Turns in one plane each, and the order they were made in; the first pair answered:
Bamo:
-0.23	-0.33	-0.64	0.09	-1.42	-0.63	-1.61	0.61 => -0.61	-0.29	-0.17	-0.99	-1.39	0.53	-1.28	0.70
1.59	0.20	-0.92	0.50	0.42	-0.32	-0.70	0.25 => 0.51	0.19	-0.98	0.65	0.10	-0.28	-1.72	0.12
0.18	0.60	-0.09	-0.56	-2.68	-0.66	-1.72	2.16 => 0.25	0.61	0.32	-1.25	-2.64	0.21	-1.31	2.25
papu:
0.43	0.41	-0.55	1.33	0.21	-1.64	0.39	-0.50 => -0.19	0.14	-0.67	1.51	-0.14	-1.42	-0.56	-0.54
-0.20	0.04	0.54	-0.59	-0.08	0.21	-0.28	-0.03 => -0.05	0.10	0.63	-0.66	-0.05	0.31	-0.03	0.05
0.89	-0.05	-1.19	1.97	0.49	-0.49	1.01	0.19 => 0.62	-0.07	-1.50	2.11	-0.07	-0.60	0.07	0.31
rel:
2.63	0.82	-0.78	1.10	-1.13	-1.35	-1.44	1.09 => 1.70	0.21	-0.95	2.28	0.15	-2.27	-1.26	0.19
2.99	0.79	-0.04	-0.42	-0.57	-0.08	2.38	1.72 => 3.28	-1.49	-1.81	0.89	0.20	0.39	0.46	1.12
2.58	-1.36	1.84	-1.75	0.93	4.74	3.16	-0.62 => 2.18	-3.39	0.49	-0.18	2.16	4.55	1.91	-1.55
lebi:
-0.61	0.21	-1.26	0.61	-0.87	-0.61	-0.40	0.61 => -0.70	0.57	-0.74	-0.41	-1.24	0.31	-0.12	0.83
-0.62	-1.29	-0.04	-1.67	0.02	3.11	-0.15	0.70 => 0.93	-1.66	-0.31	-0.82	1.23	2.32	1.62	0.47
0.24	2.19	-0.71	-1.15	0.72	1.19	2.74	2.22 => 0.94	1.13	-2.14	1.24	1.85	-0.91	2.43	1.69
-0.50	1.06	0.69	0.53	0.95	-0.06	2.02	-0.88 => -0.69	0.62	0.01	1.67	1.07	-0.91	1.02	-1.19
seg:
-0.95	1.93	0.17	0.36	-0.29	-0.25	-1.46	0.18 => -0.97	1.14	0.39	1.02	1.64	-0.34	0.36	-0.80
2.33	0.81	-0.46	0.39	-0.50	-1.15	-0.55	-0.18 => 1.78	0.65	-0.45	0.87	0.07	-1.69	-0.36	-0.65
-1.00	2.04	0.82	-1.24	-1.89	1.11	0.43	0.21 => -2.37	1.96	0.64	0.12	-1.16	-0.73	0.14	-0.68
-0.28	1.22	1.48	-1.21	-0.10	-1.40	2.09	-0.39 => 0.08	1.45	1.44	-1.79	-0.97	-0.90	1.57	0.37
Pairs:
Each pair is 2 to 3 turns apart.
-1.75	1.28	1.13	0.28	0.61	-2.54	2.17	-0.43 => 0.08	2.10	1.06	-1.95	-2.29	-0.12	0.80	1.59 => seg seg
1.90	-1.49	-0.55	-1.63	0.38	4.30	0.13	2.31 => -1.19	-1.60	-1.98	0.85	-0.76	1.41	-4.28	1.68 => rel seg seg
-0.77	2.32	1.02	-1.48	-1.38	-0.39	0.07	-0.90 => -0.11	2.39	0.40	-0.92	-1.93	-0.90	-0.60	-0.48 => lebi seg papu
1.88	-1.07	-0.37	2.18	-1.66	-0.81	-2.43	-0.31 => 2.98	0.28	0.86	1.91	-0.31	-1.87	1.22	-0.52 => rel seg papu
0.45	-2.43	0.22	0.40	-1.81	2.40	-0.56	0.45 => -1.38	0.02	2.59	0.19	-0.69	-0.06	2.53	-0.49 => rel rel
-1.64	-2.09	-0.04	-0.34	0.78	2.05	-0.68	-1.27 => -1.21	0.32	1.55	-2.14	-0.46	2.14	0.75	-0.23 => rel rel
0.39	1.92	0.46	-0.31	-1.26	1.43	-2.13	1.55 => 2.41	-0.58	-1.07	1.71	1.29	1.01	-0.78	0.73 => Bamo lebi rel
-2.56	-1.68	0.32	1.41	1.10	-0.22	-0.35	-1.28 => -1.18	-1.19	1.19	0.24	1.78	0.70	2.31	-1.11 => lebi lebi lebi
2.02	-1.86	-0.89	-1.00	0.39	3.44	0.43	1.89 => 0.32	-1.90	-0.55	1.87	3.40	-0.60	2.48	-0.15 => lebi rel
0.81	0.25	-0.53	0.22	-0.72	-0.59	-0.25	0.45 => -0.34	-0.20	-0.10	0.55	0.76	-0.68	0.60	-0.57 => seg lebi seg
0.17	0.48	-0.13	-0.08	-1.52	-1.42	-0.51	1.30 => 0.91	-0.55	0.34	-0.17	0.62	-0.64	2.10	0.55 => seg seg
-0.86	-0.22	-0.82	-0.17	-0.73	-0.51	-2.22	1.26 => -1.65	0.82	0.39	-0.93	-0.78	-0.83	-1.35	1.03 => lebi seg rel
-0.41	-0.98	0.17	2.04	2.95	-1.71	2.99	-1.04 => 0.74	1.38	-0.58	-0.43	-3.43	0.05	-2.29	2.56 => seg seg
-0.43	0.73	-0.05	0.89	-0.72	-0.29	3.03	-0.80 => -0.11	1.48	-0.63	0.93	-2.42	-0.77	1.44	0.13 => lebi rel Bamo
0.99	1.30	0.13	0.32	-2.44	-1.56	-1.17	1.18 => -1.47	0.38	0.66	1.65	0.29	-2.82	0.08	-1.09 => Bamo seg
-0.08	-2.24	-1.67	1.29	1.16	0.66	1.24	-0.19 => 1.22	-1.90	-1.67	0.77	0.61	1.18	1.64	0.50 => papu Bamo seg
0.68	-1.75	0.67	0.16	1.29	0.76	-0.27	-0.61 => -0.06	-1.04	0.92	0.87	1.46	-0.84	0.17	-0.93 => rel lebi
2.18	-1.89	-0.26	1.66	3.03	-0.28	3.36	-1.37 => 2.67	-3.13	-2.66	2.65	1.05	0.14	-1.04	-0.35 => Bamo seg lebi
2.03	2.43	1.54	2.75	0.50	-3.59	4.23	-2.30 => 4.47	0.92	-0.97	4.09	-0.87	-3.58	1.62	-1.12 => seg lebi
-0.92	3.24	1.52	-1.12	-4.29	-1.69	-1.28	0.13 => 2.56	2.69	1.91	-1.31	-1.91	-1.15	3.52	0.16 => Bamo lebi
1.89	0.41	-0.87	0.80	-1.86	-0.44	-2.39	0.04 => -0.81	-0.48	-0.50	1.72	-0.11	-1.12	-2.49	-1.65 => Bamo rel
2.49	1.83	0.29	-1.34	1.18	2.46	2.15	-0.35 => 3.12	3.14	-0.87	0.42	-0.92	-0.76	0.01	0.73 => seg lebi Bamo
-0.99	1.07	1.60	-0.29	1.47	-0.54	2.17	-0.67 => 1.66	1.57	0.84	-1.62	-0.82	0.87	0.91	1.27 => Bamo rel
-1.57	0.49	0.48	-0.97	-0.81	1.37	-0.52	-1.34 => 0.51	-0.34	-0.01	-1.06	-0.34	2.41	0.48	-0.98 => lebi rel
0.32	-2.34	0.63	-2.68	0.87	4.09	0.72	-0.07 => -1.65	-1.34	1.99	-1.92	2.36	1.90	2.86	-1.46 => rel rel
0.59	1.10	1.23	-1.68	-0.93	0.87	1.47	1.00 => 0.75	1.01	0.07	1.12	-0.47	-2.31	1.02	0.55 => lebi lebi rel
1.44	-0.93	0.42	0.51	1.68	-0.48	2.09	-0.11 => 1.00	-1.46	-1.27	1.32	-0.31	-0.45	-1.89	0.58 => rel seg rel
2.46	-0.28	0.09	-2.64	0.10	3.09	0.41	2.48 => -3.68	0.15	0.71	-1.55	-0.37	1.19	-3.20	0.59 => seg rel Bamo
-0.23	-0.60	-1.40	0.29	-1.24	0.43	-2.32	-0.10 => -1.94	-0.64	-0.23	0.82	1.27	-0.73	-0.17	-1.68 => rel papu
-0.62	-2.40	-2.18	2.23	0.21	-0.68	-3.47	-0.44 => -0.80	-3.53	-1.51	1.65	2.36	0.71	-1.32	-1.52 => seg Bamo
-1.03	0.35	-0.21	0.64	0.30	-0.88	-0.37	-0.30 => 0.07	0.90	-0.10	-0.59	-0.87	0.27	-0.36	0.69 => seg rel seg
0.74	-0.78	-0.51	-0.22	0.29	1.34	-0.26	0.38 => -0.93	-0.83	-0.08	0.00	0.95	1.00	-0.30	-0.42 => rel lebi Bamo
-2.04	-2.25	-0.35	1.06	1.17	2.69	-0.55	-0.88 => -0.71	-2.53	-0.65	1.34	1.72	2.80	0.65	-0.80 => Bamo lebi
-0.77	1.96	0.49	1.85	-0.58	-3.02	0.38	0.69 => 0.90	-0.20	-1.54	1.95	-1.48	-0.93	-2.37	1.41 => rel rel
-0.28	-0.65	0.18	-1.37	0.24	1.91	-0.26	0.12 => -0.72	-0.95	-0.03	-0.90	0.25	1.82	-0.77	0.04 => rel seg
-1.84	0.46	0.81	-0.84	-1.08	0.52	-0.39	0.33 => -0.64	-0.63	0.62	0.23	1.25	0.10	1.91	-0.52 => seg seg lebi
2.87	1.37	0.55	0.19	0.08	-2.44	2.34	1.04 => 2.27	-0.56	-1.66	2.12	-0.15	-2.91	-1.28	0.80 => seg rel seg
0.30	-2.07	-1.07	2.21	1.66	-0.26	-0.76	-0.76 => 0.30	0.98	1.52	0.64	1.48	-1.15	2.69	-0.46 => papu rel
1.18	-2.33	-1.26	1.36	2.48	-0.03	1.53	-0.70 => -2.05	0.12	-0.28	2.05	0.91	-3.15	0.08	-0.85 => rel Bamo Bamo
-1.01	-1.03	-0.38	-0.32	0.79	2.27	-1.34	-0.40 => -0.82	-0.20	0.57	-1.28	0.93	2.55	0.27	-0.35 => rel seg
-2.49	-0.14	2.16	-0.81	0.75	0.30	1.86	-0.94 => 1.22	-0.33	1.06	-2.01	-0.92	2.18	1.66	1.03 => Bamo rel
0.40	1.37	1.37	-1.01	-1.35	-0.42	0.25	0.51 => 1.31	-1.28	-0.57	1.55	0.61	-0.92	-0.32	-0.45 => lebi rel rel
-1.25	1.12	-0.05	0.98	0.30	-2.42	-1.16	-0.59 => 1.69	1.15	0.82	-1.53	0.46	0.76	1.70	0.38 => seg rel
-1.95	0.53	0.17	-1.11	-0.55	-0.87	-0.73	-0.01 => -2.02	-0.31	-0.06	-0.33	0.78	-1.16	-0.13	-0.69 => rel seg
0.28	-0.17	0.10	0.75	1.45	-0.97	1.13	-0.43 => 0.59	-0.84	0.08	0.18	1.53	0.50	1.19	-0.40 => lebi seg
2.08	2.40	1.58	1.63	-1.94	-4.03	-1.10	1.84 => -2.54	-0.50	1.11	2.81	0.28	-3.28	-3.49	-0.95 => rel seg Bamo
-1.54	0.11	0.88	0.71	1.24	-1.96	2.12	-0.90 => 1.93	1.13	0.61	-1.09	-1.34	-0.18	1.94	1.45 => seg seg lebi
0.45	2.16	0.17	-0.06	-1.62	-1.03	0.05	1.01 => -0.71	1.65	0.34	1.05	0.19	-2.15	0.83	-0.32 => Bamo seg
2.80	-1.54	-0.16	-0.78	1.22	1.60	-0.99	0.70 => 1.42	-0.01	0.55	-1.69	-0.85	1.45	-2.57	1.36 => seg lebi
2.37	-1.92	-2.77	1.69	-1.92	-1.38	-2.12	0.39 => 2.33	-0.69	-0.82	-2.26	-3.13	2.49	-0.88	1.36 => lebi Bamo Bamo
-0.59	0.43	-1.89	1.04	1.38	-0.39	-0.35	-0.68 => -1.23	1.43	-0.53	-1.22	0.34	1.49	-0.26	-0.23 => lebi lebi
-0.40	0.36	1.00	-1.55	-1.25	0.46	-2.00	0.69 => 0.74	-1.98	-0.23	-0.56	0.57	1.41	-1.54	-0.07 => Bamo rel Bamo
0.95	1.22	2.62	-0.67	1.10	0.37	2.63	-1.13 => 3.94	-0.99	-0.29	0.77	0.66	0.95	0.56	-0.31 => rel lebi
-1.59	-2.06	0.10	-0.20	2.54	1.54	1.66	-2.02 => 1.61	-0.93	-0.47	-2.18	-0.86	3.44	0.40	0.78 => Bamo seg
1.58	0.71	-0.18	-1.67	-1.20	0.92	-0.48	1.26 => 1.15	0.43	-1.19	1.08	-0.31	-2.10	-0.94	0.66 => Bamo lebi seg
1.89	0.41	-1.78	2.00	-1.47	-4.25	-1.35	1.24 => -1.71	2.08	1.58	-3.21	-3.16	0.46	-1.46	1.45 => Bamo lebi
-3.10	-0.45	-0.11	0.11	0.96	-2.18	-0.66	-0.20 => -2.60	1.13	0.94	-2.11	-0.78	-0.76	-0.34	0.98 => rel papu
-1.64	1.15	0.59	0.79	-1.38	-1.18	-1.60	0.27 => 1.12	0.07	0.60	-1.25	-1.06	2.39	0.08	1.06 => lebi rel lebi
-0.39	0.12	0.65	0.78	2.37	-1.76	1.96	-1.36 => -0.39	-0.52	1.05	-0.96	2.35	1.06	2.11	-1.18 => Bamo lebi seg
1.06	-0.52	0.22	-1.32	1.58	0.14	2.24	-0.17 => 1.91	0.40	-0.31	-1.92	-1.04	0.40	0.12	1.21 => rel seg lebi
-2.96	0.35	0.60	0.42	0.16	-1.04	-1.07	-0.67 => -0.09	0.05	0.93	-2.08	-0.42	2.31	0.53	0.50 => seg seg
1.34	-0.68	0.11	-0.81	0.92	2.35	0.83	-0.28 => 1.71	0.02	-1.25	0.62	-1.11	0.54	-1.95	0.71 => Bamo seg Bamo
-0.77	2.07	1.67	-0.74	-0.03	1.34	0.47	-0.32 => 1.56	1.99	0.43	1.07	0.50	-0.77	1.39	0.00 => Bamo Bamo
-0.06	-0.24	-0.78	2.05	1.01	-2.57	1.30	0.11 => -2.15	1.13	1.64	-1.71	-0.17	0.55	1.69	0.30 => Bamo lebi lebi
-0.46	0.61	1.91	-1.01	3.16	3.03	1.65	-1.54 => -2.44	-0.33	-0.24	2.25	2.60	0.05	-2.66	-2.17 => lebi Bamo lebi
-2.89	0.24	-0.25	0.90	-1.15	-0.80	-2.57	-0.77 => 0.40	1.05	1.67	-1.50	0.48	1.15	3.23	-0.32 => lebi lebi
2.54	1.01	1.85	-2.75	0.18	2.13	3.34	0.79 => 2.49	-0.28	-1.96	3.05	-0.14	-3.75	-1.15	0.42 => Bamo lebi
-0.45	0.36	-1.00	1.72	-0.32	-2.36	-2.00	-0.35 => -0.87	2.59	0.90	-0.49	-1.45	-1.72	-0.63	0.18 => rel lebi
-0.61	0.92	0.11	-0.33	-0.47	0.11	-0.97	-0.12 => -0.78	1.05	0.62	-0.27	0.03	-0.32	-0.09	-0.40 => seg rel seg
0.98	-2.86	-0.20	0.45	0.97	1.43	0.20	-0.73 => -0.29	-2.75	-0.43	1.60	1.16	-0.05	-0.56	-1.23 => seg seg seg
1.89	-0.28	0.42	0.42	1.27	-0.76	2.33	0.20 => -2.46	-0.73	0.72	-0.83	0.10	1.13	-1.50	-0.51 => lebi Bamo Bamo
-2.57	1.76	1.65	-1.34	-0.89	-0.20	0.08	-0.28 => -1.38	0.71	-0.57	0.32	-1.91	-1.05	-2.58	0.40 => lebi rel seg
1.78	2.27	0.52	0.45	1.29	-0.32	2.41	0.60 => 1.20	2.97	-0.48	0.92	-1.00	-1.16	-0.61	1.57 => seg Bamo lebi
-2.84	-1.19	0.05	-0.86	1.77	1.60	-1.48	-0.54 => 0.59	-0.79	0.31	-1.18	2.82	1.65	2.09	0.03 => lebi Bamo
-1.01	1.85	2.26	-0.50	1.60	-1.33	3.80	-1.36 => 2.48	-1.78	-1.54	-1.20	-1.09	3.45	-1.58	0.70 => seg rel
1.75	1.44	-0.22	-1.57	-2.36	0.17	-4.05	2.07 => -0.80	3.71	1.97	-0.52	-0.76	-3.70	-1.28	0.59 => seg rel
0.53	-0.19	-1.22	0.29	-0.55	-2.18	-3.04	0.72 => -1.71	1.52	0.83	-1.34	-0.90	-1.82	-2.09	0.49 => rel lebi
-1.43	1.22	0.74	0.02	0.75	-0.94	0.78	-0.46 => 0.89	1.54	0.47	-0.82	-0.39	0.02	0.96	0.81 => seg seg Bamo
0.05	-2.47	-1.26	1.56	1.71	0.62	-0.24	-1.13 => -0.05	-0.40	-0.50	2.39	1.46	-2.30	0.83	-1.02 => papu rel lebi
-0.71	-1.28	-0.58	-0.05	-1.08	1.87	-2.68	0.61 => 2.65	-0.72	-0.03	-0.58	-0.23	2.19	0.96	1.34 => lebi Bamo
1.03	0.88	0.65	-0.85	0.43	0.50	1.85	0.50 => 0.43	-0.05	-1.04	0.33	-1.11	-0.03	-1.97	0.83 => rel seg
2.28	-0.24	-0.17	-0.02	-0.27	-1.07	2.71	-0.05 => -0.37	0.28	-0.65	1.20	-1.77	-2.86	-0.78	-0.09 => lebi rel papu
-1.23	-0.11	0.55	-0.81	1.01	1.19	0.70	-0.68 => -0.64	-0.72	-0.14	-0.79	0.65	1.89	-0.25	-0.29 => rel rel
